(in the rows, 128 means zero)
Families of rows that turns and mirrors carry onto each other, the same ones carrying the whole set onto itself: the rest of each named row's family, in list order
9 families of 4 rows
q860: [127 135 126 175 126 126 125 105 147 127 122 143 109 147 144 165 139 139
 117 131 119 132 136 106 136 111 155 134 146 114 139 117]
q531: [123 136 136 178 129 132 135 110 148 119 118 149 113 151 137 164 145 129
 111 129 123 132 133 102 132 111 158 139 140 109 146 130]
q858: [125 100 121 140  94 139 135 129 165 135 135 132 131 118 114 151 114 116
 109 158 143 165 146 128 141 148 143 147 126  87 157 120]
q748: [119 111 131 128 131 140 123 137 165 130 114 155 136 113 150 144 118 118
  83 116 161 154 137 122 132 151 152 111 119 108 159  99]
q578: [137 109 150 142 129  97 156 139 157 123 115 158 108 145 122 161 110 121
 107 123 117 120 127 132 150  93 135 137 123  99 136 102]
q653: [133 137 135 180 133 122 135 105 148 123 124 149 106 144 141 160 133 126
 119 135 123 134 138 105 127 107 160 142 137 107 145 128]
q410: [126 130 134 172 134 127 132  97 152 125 114 152 111 148 137 167 135 127
 118 128 121 140 137 111 135 104 154 140 144 113 139 135]
q672: [131 112 160 146 129  99 154 118 158 130 115 159 115 145 122 161 108 121
  99 118 130 125 126 139 157  95 140 139 120 101 133  88]
q711: [138 113 161 140 121  98 157 124 157 127 114 166 116 142 118 160 106 128
 103 134 125 125 125 126 154 100 121 139 114 106 144  95]
q721: [118 111 130 119 122 142 115 132 164 130 105 158 133 118 144 137 111 119
  91 115 159 139 141 119 143 151 143 115 110 114 153  94]
q223: [117  99 141 148 100 136 133 132 161 131 129 135 126 121 121 158 115 118
 116 170 148 162 147 134 138 150 134 145 124  91 163 124]
q605: [125 134 134 177 130 126 133 101 151 116 117 148 112 139 139 163 133 135
 124 122 132 135 143 102 138 103 163 138 138 104 135 126]
q57: [118 106 129 144  95 139 128 137 162 130 131 133 126 120 118 153 119 116
 107 171 134 155 144 131 146 157 142 137 132  93 160 111]
q503: [131 109 162 139 134 100 162 125 156 121 122 159 117 145 116 153 111 117
 102 125 126 130 125 130 154  91 133 140 119  94 141 103]
q173: [126 109 130 150  86 130 127 137 158 134 123 128 130 121 119 153 114 115
 120 163 141 162 142 136 144 151 141 135 119  90 165 109]
q793: [136 109 161 152 130  91 151 128 154 130 114 159 119 141 120 159 108 124
 104 115 130 132 127 127 146  91 130 140 114 100 136  96]
q390: [124 113 130 125 124 133 115 134 173 129 106 159 133 110 153 140 112 123
  96 111 157 149 143 122 140 144 151 114 115 115 155  91]
q703: [122 106 122 144  92 129 130 140 155 128 131 136 130 120 118 155 126 120
 114 166 144 165 145 127 136 155 136 138 127  89 158 117]
q340: [117  97 134 150  93 142 132 138 159 138 127 132 125 110 120 158 117 115
 121 155 148 159 134 133 143 154 135 140 128  89 163 110]
q839: [137 119 156 142 127  90 150 134 158 135 114 158 117 144 122 159 107 113
  99 132 130 118 124 138 152  95 133 131 114 100 137 101]
q464: [119 106 126 128 133 141 118 137 157 123 112 166 134 113 147 141 118 120
  89 109 160 149 143 119 136 146 149 125 116 110 149  88]
q458: [130 110 160 145 130  87 144 122 151 130 112 161 112 152 115 154 112 118
 108 119 128 128 128 136 152  96 136 136 122 103 139  95]
q375: [122 120 133 120 121 141 125 127 158 128 106 158 145 114 147 135 115 118
  95 113 162 148 141 115 133 148 147 127 113 105 160  89]
q848: [128 109 140 157  92 130 135 139 155 130 135 130 128 116 122 151 111 103
 108 160 139 159 146 138 142 156 134 145 129  93 157 116]
q826: [119 113 120 119 125 138 122 135 165 135 107 155 130 124 142 135 124 118
  89 114 154 145 138 120 131 153 157 113 119 114 160  91]
q264: [131 114 155 147 125  88 152 124 157 128 117 157 109 149 113 155 115 117
 111 121 130 124 124 128 156 101 142 134 108 101 131  91]
q313: [130 140 139 173 132 120 129 108 152 117 109 146 111 149 139 173 135 141
 116 131 127 129 137 106 143 109 159 134 139 110 144 126]
q902: [114 105 129 147  95 137 133 141 157 133 125 132 125 126 110 157 122 113
 109 163 140 161 136 127 135 153 135 145 130  83 164 116]
q297: [131 134 118 171 132 122 126 102 153 115 116 145 111 143 140 172 137 126
 113 123 126 131 147 107 132 113 152 136 137 107 132 129]
q592: [120 112 131 124 127 139 120 122 163 138 116 169 125 119 150 144 120 126
  92 113 161 144 131 119 133 158 156 120 118 106 149  91]
q613: [119 115 128 119 126 144 123 130 171 130 115 154 142 110 146 134 122 119
  91 121 160 140 141 117 139 147 148 125 110 110 155  90]
q588: [130 139 135 176 127 122 133 100 147 115 117 150 103 152 136 152 137 128
 117 132 118 137 143 114 136 108 158 126 139 111 144 127]
q89: [126 136 133 182 129 119 129 108 149 124 117 154 107 157 137 158 131 130
 122 128 119 142 141 110 136 107 158 136 131 111 140 129]
q204: [119 105 126 143  89 142 133 133 156 130 131 133 133 113 121 153 119 117
 107 167 145 159 146 127 135 145 142 139 126  83 156 110]
q675: [119 117 127 124 118 133 118 141 167 128 113 160 131 115 151 140 120 121
  93 118 163 136 141 120 134 151 151 117 110 104 155  88]
q699: [138 105 161 143 128  92 150 126 162 128 116 157 116 133 123 158 106 124
 109 122 124 124 129 137 155  93 140 130 117  96 134  95]

Which other rows belong to the same family as q860? q223, q839, q464
Which other rows belong to the same family as q173? q605, q503, q826
Which other rows belong to the same family as q89? q458, q613, q204
Which other rows belong to the same family as q297? q711, q848, q592
Which other rows belong to the same family as q531? q390, q902, q699
Which other rows belong to the same family as q675? q410, q57, q793
Which other rows belong to the same family as q721? q653, q672, q703
Which other rows belong to the same family as q748? q578, q340, q313

Families of rows that turns and mirrors carry onto each other, the same ones carrying the whole set onto itself: the rest of each named row's family, in list order
4 families of 4 rows
q977: [150 132 110 107  99 107 142 102  94 143 118 148 146 131 157 135 131 144
 123 134 115 165 150 146]
q141: [141 113 123  97 110 109 134  98 105 137 120 138 139 143 158 139 137 130
 107 143 119 168 149 142]
q662: [148 116 116 105  99 107 123  95  94 138 116 154 135 138 157 125 146 146
 110 136 125 172 150 139]
q126: [129 121 123 128 112 156 134 139 113 131  97 148 128 116 175 157 120 123
 121 134 157 130 118 132]
q381: [170 126 114 131  90 107 112 136  99 150 118 155 118 126 131 119 117 121
 137 143 141 155 150 142]
q181: [164 129 112 134  82 116 112 153  96 142 114 161 126 114 146 124 127 133
 148 133 150 139 141 131]
q787: [120 104 131 129 115 128 117 102 110 153 102 119 121 123 167 147 119 123
 102 112 152 137 147 129]
q120: [120  97 127 120 122 113 121  96  96 148 112 126 135 126 180 137 138 136
  98 127 149 140 147 137]
q130: [121 101 132 117 124 118 124 103 112 150 109 121 119 123 182 155 129 133
 102 128 153 152 139 126]
q104: [146 127 130 134  98 147 119 152 123 132 111 149 122 114 157 152 106 125
 134 138 151 135 119 121]
q899: [143 121 126 142 108 147 114 145 120 137  95 154 128 115 175 146 113 136
 128 128 169 135 124 125]
q895: [167 127 112 134  84 118 120 144 100 142 117 160 122 122 137 133 134 122
 149 139 138 166 135 130]
q226: [175 122 108 129  85 110 112 132  91 144 114 159 129 125 139 137 145 118
 137 138 141 145 154 142]
q694: [132 118 135 136 110 144 134 140 112 138 101 144 132 105 166 142 101 142
 123 137 162 135 113 132]
q545: [116  96 131 121 110 122 114 110 111 142 119 120 113 125 178 134 127 132
 106 124 171 133 141 126]
q480: [150 121 110  99  93 101 132 112 109 133 133 151 144 138 149 133 137 147
 117 149 124 165 139 134]

Which other rows belong to the same family as q226? q126, q545, q480
Which other rows belong to the same family as q787? q977, q381, q694
Which other rows belong to the same family as q899? q662, q130, q895

